In the data rows, the value 128 means zero.
Here are some points, one per row:
[177 101 225  67  94 123  98 184 138 105 153 154 134 109 128 100 191 222
 161 120 109  91  67 104 111 193  98  94 128  90 162 167 152 109 105 101
 132 182  85  89 213 177 111 108  53  73]
[112 128 123 141  65 138 106  82 120 126 171 123 104 160 132 100 101 122
 197  65 175 129 115 171 142  92  95 125 121  93 176 212 116 174 138 126
 145  95 112  76 108 138 185 207  99 107]
[225 120  92 238  84 120  98 194 122 108 115  93 162 227 126 154  97 191
  78 112  83 255 103  86 119 211 117 171 106  50  81 104  98  99 106 145
 109 195 102 111  56  88 124  93 103  77]
[109  79 152 113 255 118  90 115 116 207 111 104 109 131 136  99 106 111
 118 101 100 130  88 133 161  98  76  90 108  66  81 111 164 180 255 132
 112 116 216  97 127 125 231 101 112 121]
[105  70  78 163 142 140 158 118 147 108 101 144 126 103 169  78 184 126
 179 155 182 140 129 132 138 133 104 103 118 142 102 126 138 113  61 117
  89 111 138 121 124 172 160 178 139  86]
[117 164 143 160  91 111 101 125  44 168 144 161 125 118 205 126 127 140
 114 153 125 127 105 145 155 112 174 102  79 100 106 107 119 104 111 120
 124  67 137 210 173  72 156  86 186 149]
[126 159 121 113 128 108  94  89  92 130  94  89 153 142 150 129  98 110
 114 209 120 119 148 148 101 113 255  79 115 116 146 154 122 117 109 118
 156 144 129  82 138 133 166 114 129 143]
[ 99  99 123 117  77 112 114  65 144  69 125 195 115 108  87 124 147 137
  97  94 138 126 139 134 115 156 124 142 125 213 179 124  95  85 255 104
 123 117  94  93 130  91 204 138 255  72]
[128 151 149 129 123  68 157 100 154  90 141 122 113  78 100 118  65 134
 147 156 110 158 135 153 173 107 158  75 126 168 122 106 199 104 105 112
 148 112 107 141 113 228 145 108 106 148]
[126  66 117  71 173  99  69 104 117 167 144 111 105 146 119 108 204 111
 185 191 152 153 175 111 153 129 103  99 158 116 171 138 138 151  99  94
 122  96 122 173 102 100  72 121 166 143]
[134 123 118 125  49 106 152 132 138 103 125  86 114 159 152 129 161  91
 149 117 116 113 151  98 114  85 116 108 116 141 128 152 132  92 255 110
 114 114  85 120 136 152 113 224 123 142]
[132 100 167 119 104  80 112 138 173 154 109 157  85 137  95 116 109  86
 144 196 149 119 117 116 143 122  77 118 131 177  92 180  98 108  71 124
 171 117 172 106 164  97 128 217 145 121]
[101 190 199 111 161 106 234 149 120 135 105 134  98 156  88  75 125  89
  68 129 149 121 149 162 154 116 194 122 131 103 138 131 105 118  99 115
 125 105  65 152 122 139 139 118 123 125]
[155 117 117 142 244 104 113 133 151 128  91 128 107  91 146 134 121 115
 141 147 108 106 157 131 107 128 119 111  90 225 126 154 122 137 124 105
 155  60  76 172 105 153 107 177 113  93]
[ 75 101 115 147 138 106 160 131  92 128 164 184  95 124 112 197 104 126
 131 125 135 146 142  74  80 115 140 126 141 128  68 114 137 189  89 127
 114 160  93 164 175 100 159 156 130 132]
[198 131 103 134 185 121 127 131  65  76 156 113 123 126 113 184 132  72
 150  79 244 146 138 102 116 120 125 136 179 155  77 129 101  97 131 186
  84 149 100 100 179 118 113  85  86 174]
[123 108  90 114  57 111 157 171 159 144  89 187  99 122 106 104 174 110
 182  80  92 136 150 175  73  93 112 123 154 216 141 147 166 113 140 118
 100 113 103  71 120 110 196 100 171 169]
[ 93 105 241  76 117 128 131 103 116 113 109  95 255  91 131 126  93 100
 192 144 118 100 140  98 114 103 119 255 111  99 114  67 204 100  89 107
 101  91 128 117  62 150 183 171 130 122]
[ 94 162  98 124 180 140 101 164 125 100 130  74 145 135 139  91  85 183
 127 120 183 173 132 125 102 110 132 148 131 240 124  98  79 107 121 102
 122 223 118 133 120  97  95 106 102 148]
[104  85 103 123  82 177 118 120 255 149 162  82 102 107 131 216  70 130
  57 203 255  74 171 199  99 115  90 101 159  42 149  70 115 122 112 158
  78 105 122 207 111  88 139  70  59 210]
[114 236  92 108  69 124 113 112  55 202  76  82 117  83 159 150 157 138
  83 184 122 129 128 117 173 129 137 125  50 122 121 131 123 179  99 141
 103 125 164 153 182 104 172 113 161 129]
[179 155  40 178 145  98  83 191 123 144 131 102 210 244  89 106  72 139
 110 159 142 167  65  92 112 141 163 194 104 162 156  65  60 143 123 114
 105 125 119 141 120 146 119  97 123  92]
[130 214 140 189 151 196  63 117 100  99 110 114 137 212  87 179  89 167
 109  89 165 174  88 106 102 144 181 115 192 233  85  85 127  95 136 114
  90 118 124  96 102 110  52 121  74 169]
[105  98  95 105 116 133 134  94 126 136 109 126  98 138  95 143 157 125
 227 137 113 109 108 175 115 153 138 138 123 146  60 170 101  94 108 152
 239 114 142 203 107 152 122 133  94  83]
[132  87 151 215 141 132 105 171 129  86 107 105  90 216 110 159 111 144
 120 127  72  32 255 164 158 158  80 137  97  86 189 103 160  98  81 121
 118 167 133 120 188  91 143  92  85 121]
[172 117 104 175 139 132 119 190  69 111 178  89 134 126  92 176 125 207
  98  82 208  89  63  71 113 245 137 134 150 162  88 119 103 105 120 171
 111 179 107  82  26  80 115 121  95 255]
[143 117 110 110 132 157 142 136  85  90  75 216  84 103 121  90 126 130
 141 194 133 109  86  63 105 132  81 119 133 105 205 197 196 103 106 167
 153 145 103 179 100 156 133 141 108 127]
[113 255  96  98 151  93  83 130 202 125 120 180  89  78 150  96 178 107
 105 116 110 107 119 120 147 115 255 134 182  48 118 130 140 148 127 110
  89 129 185 139 106  85  91 116  99  82]
[102 136 132 130 193  92 123 129 165 151  86 112 106 118 185 136 121 114
  90  62 112 113 101 121 142 110 156 116 135  56 121 178 109 135 100  89
 159 131 155  87 113 240  83  90 255 173]
[110  98 135 113  86 103 142 146 133  92 108 133 159 138 116 100 153 111
 152 142  91 120 124 146 134 119  87  68 126 133  97 123  82 143 105 135
  83 146 174 250 106 156 174 210 137 150]
[134 100 135  93  53 116 191 119  88 188 111 217 108 120 194 125 150 127
  96  92 160 120 161 129 209 120 149 112   0 120 124 152 128 207 166 106
 132 120 245 112  95 146  47  69  73 134]
[109 128  88 107 114 204  68 124 107 139 183 161 113 103 105  79 184 115
  73 107 104 119 149 114 118 108 134 127 145  91  64  99  88 119 101 169
 255 126 109  96 124 255 122 142 142 161]
[145 119  54  94 237 115 183  97 151 117 125 174 138 104 154 114 131 167
 208 125  86 122 133 171 150 134  75 128 115  93  92 125  65 114 116 111
 122 144 113  84 131 106  72 213 131 187]
[ 74 120 137 166  83 142 156 152  99 150 104 117 124  64  92 137 129 107
 208  89 136 160 134 140 105 134 102 102 145  98 252 112  96 130 213 125
 151 121 137  79 152 137  77 178 114 110]
[108  92 195 105 101  87 108 104 126 129 103 138 255  78 109  96 148 101
  81 105 123 114 124 155 125 105  82 255 125 123  97 178 255 143 119 115
 143 118 110 126 173  91  26 118 108 132]
[220  82 183 133 116 145 138 120 112 146 122 115 101 129 108 137 124 179
 108  73  91  96 112 165  75 141 120 115 119 122 212  68 194 111  81 103
 119 184 130 138 197 114  98 180 111  98]
[127 214 155 125 139 121 217  84 166  90 104  87 120 167 110  83 120 103
 129 124 129 116 146 104  88 140 126  85 111 113 108  94 175 157 108  91
 213  95 127 142 151 143 162  82 154 142]
[129 114 147 175 118 166 150 112  71 120 162 131  97 120 135 171 137 108
  98 246  78 147 100 147 115 101 103 143 129 140  75 176 100 156 120  75
  88 135 132 162 130 122 143  84 150 131]
[115 103 118 112 131 111 151 103 148 219 105  77 113 111 255  96  76 112
  80 117  89  78 118  96 255 122 107 113 255 115 121  81 102 246 181 116
 114 111 204 128  99  87 148  81  80  73]
[168 112 144  95  97 255 143 193 139 100 255  78 111 115 101 142  60 158
 117  93  51  61 171 176 104 170 111  99  79 126 126  96 152 112 126 255
  72 163 102  78 149  92  51 100 255  32]
[ 89 143 123  96 147 198 146  76 201 104 216 159 147 110 114 225 207  83
  86  91  59 161 109  77 127  76 133 120 107 173 252 177  90  93  73 187
  94  79 131 118 118  80 174  88 122 112]
There is one direction along which these points spread out most. Take the direction at right angles to it along which they spread out most. Go by this last direction. How far along it is each point below, from 0 to 99? 50 is the average, and the first point above lies past it. One standard deviation of the points above along it is 16.
[123 108  90 114  57 111 157 171 159 144  89 187  99 122 106 104 174 110
 182  80  92 136 150 175  73  93 112 123 154 216 141 147 166 113 140 118
 100 113 103  71 120 110 196 100 171 169] 71
[ 89 143 123  96 147 198 146  76 201 104 216 159 147 110 114 225 207  83
  86  91  59 161 109  77 127  76 133 120 107 173 252 177  90  93  73 187
  94  79 131 118 118  80 174  88 122 112] 63
[168 112 144  95  97 255 143 193 139 100 255  78 111 115 101 142  60 158
 117  93  51  61 171 176 104 170 111  99  79 126 126  96 152 112 126 255
  72 163 102  78 149  92  51 100 255  32] 75
[128 151 149 129 123  68 157 100 154  90 141 122 113  78 100 118  65 134
 147 156 110 158 135 153 173 107 158  75 126 168 122 106 199 104 105 112
 148 112 107 141 113 228 145 108 106 148] 53
[108  92 195 105 101  87 108 104 126 129 103 138 255  78 109  96 148 101
  81 105 123 114 124 155 125 105  82 255 125 123  97 178 255 143 119 115
 143 118 110 126 173  91  26 118 108 132] 62
[177 101 225  67  94 123  98 184 138 105 153 154 134 109 128 100 191 222
 161 120 109  91  67 104 111 193  98  94 128  90 162 167 152 109 105 101
 132 182  85  89 213 177 111 108  53  73] 75
[127 214 155 125 139 121 217  84 166  90 104  87 120 167 110  83 120 103
 129 124 129 116 146 104  88 140 126  85 111 113 108  94 175 157 108  91
 213  95 127 142 151 143 162  82 154 142] 47
[110  98 135 113  86 103 142 146 133  92 108 133 159 138 116 100 153 111
 152 142  91 120 124 146 134 119  87  68 126 133  97 123  82 143 105 135
  83 146 174 250 106 156 174 210 137 150] 54
[134 123 118 125  49 106 152 132 138 103 125  86 114 159 152 129 161  91
 149 117 116 113 151  98 114  85 116 108 116 141 128 152 132  92 255 110
 114 114  85 120 136 152 113 224 123 142] 65
[132 100 167 119 104  80 112 138 173 154 109 157  85 137  95 116 109  86
 144 196 149 119 117 116 143 122  77 118 131 177  92 180  98 108  71 124
 171 117 172 106 164  97 128 217 145 121] 60
